rotation steps, each row followed by its count of steps
The counts run from 0 to 743.
[ 98  69 125 138 127 131  99 134 133 104 129 102 141 121 118  79  97 132
 177 187 135 103 132 105 128 139  81 145 105  92 139 124 104 131] => 722
[111 141 128 144  68 117 106 170 156 161 107  86 157  83 140 161 151 126
 167 104 123 144 147  77 134 158  99 143 120 112 108 117 155 114] => 259
[117  81  87 124  62 151 128 105 146  92 151 119 153  95 142 105  93 142
 118 144 146 153 160 100 131 112 107 171  78 140 145 129 124 105] => 297
[156  69 115 107 108 118 106 144 161  91 131 156 170 168 138 103 125 115
 164 112 139 144 170  87  89 133 147 129 123  64 132  95 133 116] => 6
[120 147  97 149 122 119 154 121 158 106 150  98 166  80 183 145 126 140
 121 173 116 168 124 104  95 117 108 192 151 149 153 125 120 116] => 343
[139 113 111 165 133 120 121 126 150 106 111  84 130  76 159 117 104  95
 144 119 121 185 158  69 140  73  98 140 103 144 148 147 123 114] => 338
[129 124 101 131 105 118 116 109 156 102 138 111 185 152 102 138 107 121
 129 108 130 154 155  72  92 124 125 208 128  85 138  95 147 114] => 175
[150  98 136 147 139 162 115 134 146 110 106  74 153 107 131 128 109  87
 182 134 126 156 150  94 120 111 149 182 113  64 127 153 128 124] => 134
[142 144 143 143 130 174 142 177 116 156 148 106 162 116 160 152 127 151
 190 172 118 148 124 116  69 171 129 112 126  82 124 146 122 126] => 283
[ 93 114 151 127 135 146 171 158 164 144 121 127 166 145 135 153  74 132
 172 125 162 176 141 100 161 133 138 107  94  96 150 143 159 154] => 132
[149 149 140 109 114 108 121 122 134 122 158  79 123  86 109 132  96 157
 160 197 136 125 156 109  99 154  65 185 126 135 129 133 111 119] => 368
[148  62  99 138 126 141 140 145 131  77 152 145 150 124 177  85  98 147
 160 195 115 129 134 130 114 142 107 140  78  97 122 160 110 133] => 477
[ 85 118 142 156 146  92 115 127 176 136  90 109 165 171 168 103 132 136
 153 113 130 119 137 142 119 137  92 137  87  97 103  51 153 111] => 624
[140  94 142 139 138  83  94 138 167 104 140  94 123 120 125  83 111 156
 163 148 129 129 143 133  92 151 118 182  97 118 151  93 165 122] => 374
[100 130 133 142 101 139 147 188 127 134 129 127 182  75 180 156 141 123
 140 137 125 167 133  77 127 121 159 127  96 140 146 120 139 129] => 382
[116  96 153 109 128  79 118 151 151 101 131 133 153 143 117 122  92 164
 137 126 123 171 155 122 118 166 122 151  85 122 142  66 168 110] => 375
[127  91 149 146 129  53 123 146 157 132 124 109 151 136 149 135 125  87
 157 140 107 119 167 102 115 190 103 115 124 128  83 105 134  79] => 310
[143  95 120 139 166 106 102 145 151 108 117  86 155 130 159 103 128  99
 165 157 107  98 151  95  92 161 102 147 143 132  68 134 100  89] => 309
[114  77 129 130 140 138 169 171 139  95 138 110 126  96 154  84  82 124
 161 149 153 159 169  87 113 104 107 106 104 142 106 149 146 156] => 332
[142 132 136 121 101 148 178 120 141 117 103 100 157 100 120 132  86 128
 139  91 109 177 205  89 126  69 131 126 154 132 101 150 139 121] => 610
[145  84 105 138 124 153 150  96 145 111 132 104 116 144 172 110 102 110
 162 170 133 153 144 121 136 112  57  96  81 128 107 161 113 112] => 437
[133 139 114 167 108 131 147  87 149  97 126 112 159 171 139 107 135 111
 140 112  93 139 146 111 115  90  85 162 118 104 108  64 127 106] => 669
[137 159 125 108 118 138 179 144 131  79 147 158 155 137  98 119 106 172
 149 103 116 159 158  97  84 123 116 160 172  67 110 105 146 163] => 325
[ 94 153 151 101 150 167 141 147 151  94 135 100 149 138 141 122 101 117
 149 156 153 190 118 103 131 109 131 123  70 132 182 123  94  96] => 417
[ 78 127 150  98 114 135 162 148 165 102 111 149 167 149 111 113 100 146
 140 139 112 201 129 132 129 133  89 102 133 170 166 128 130 123] => 22
[102 126 180 123 147 105 125 178 180  87 112 141 149 148 154  92  99 144
 182 116  96 115 156 130 144 146 122 113 100  97  84  81 147 107] => 230
[124 140 113 161 185  93 137 122 149  64 136 126 132 149 159 114 108 132
 157 124 123 149 121 109 119 122  92 180 108  76 121  98 128 128] => 274
[ 79 114 144 141 101 102 133 136 160 150 117 140 206 194 165 121 140 133
 154 126 134 141 120 128 135 167 138 127  86  96 116  84 152 106] => 625
[116  97 117 146 121 102  84 121 176  80 123 108 150 117 136  73 125 132
 135 131  97 132 152 132 116 123  95 180  94 123 108  86 133  88] => 25
[131 122 120 146 126 152 133 160 147  88 169 120 179 124 136  85 128 137
 148 176 127 144 128 121  71 130 136 197 120 122 143 115 121 137] => 697
[129 149  95 140 111 152 158 111 153 108 136 113 180 111 171 121 112 157
 154 163 126 109 146 127 115  63  91 143 104  81 136 148  82 140] => 198
[125 139 144 156 129 130 150 133 160 156 103  88 145 130 120 146 113 155
 204 125 102 134 141 126 129 144  97 145 132  49 103  99 160 166] => 404
[118  77  96 146 125 162 164 142 149 136 108 103 159 117 191 128 116 104
 166 151 141 145 152  94 119  96 132 106 114  73 151 152 100 144] => 482
[133 132 135 127 105 111 192  81 127 149 130  85 121 155 147 140  96 125
 136  98 132 172 177 109  92  84  94 120 121 114 142  86 158 133] => 565
[147 158 174  93 102  94 149 109 163 165 129  88 176 133 104 129  97 167
 136 140 126 123 181 118 119 145 114 161 106 109 146  92 127  92] => 96
[131 152 129  88  97 136 155 132 172  84 130 160 184 155 138 107 109 159
 134 136  90 118 185 143  90  97 122 142 156 134 100 109  96  85] => 470
[128  95 145 141  81 112 118 150 135 133 177 157 139 149 116 132 113 136
 164 145 172 140 147  87 116 155  80  79  74 105 130 110 131 128] => 601
[163  89 145 135 137 117 116 109 132 130 116  71 156 105 119 123 106 104
 153 109 102 139 187  79 114 128 142 180 109  86 104 129 152  91] => 135
[ 94 123 112 126 140 125 199 116 154  89 141 113 163 113 129 113  91 141
 114 161 141 190 151 108  97 108  93 136 136 192 139 163 121 138] => 616
[138 137 130 130 106 120 175 153 173  93 135 166 180 140 164 155 115 110
 142  88 127 161 166  82 131 131 143 149 133 108  92 140 181 126] => 505
[138 111 119 116  70 127 171 100 143 138 141 105 130 168 172 151 113  91
 140 139 132 120 181  79 112 110 105 122 144 105  96 159 131 114] => 361
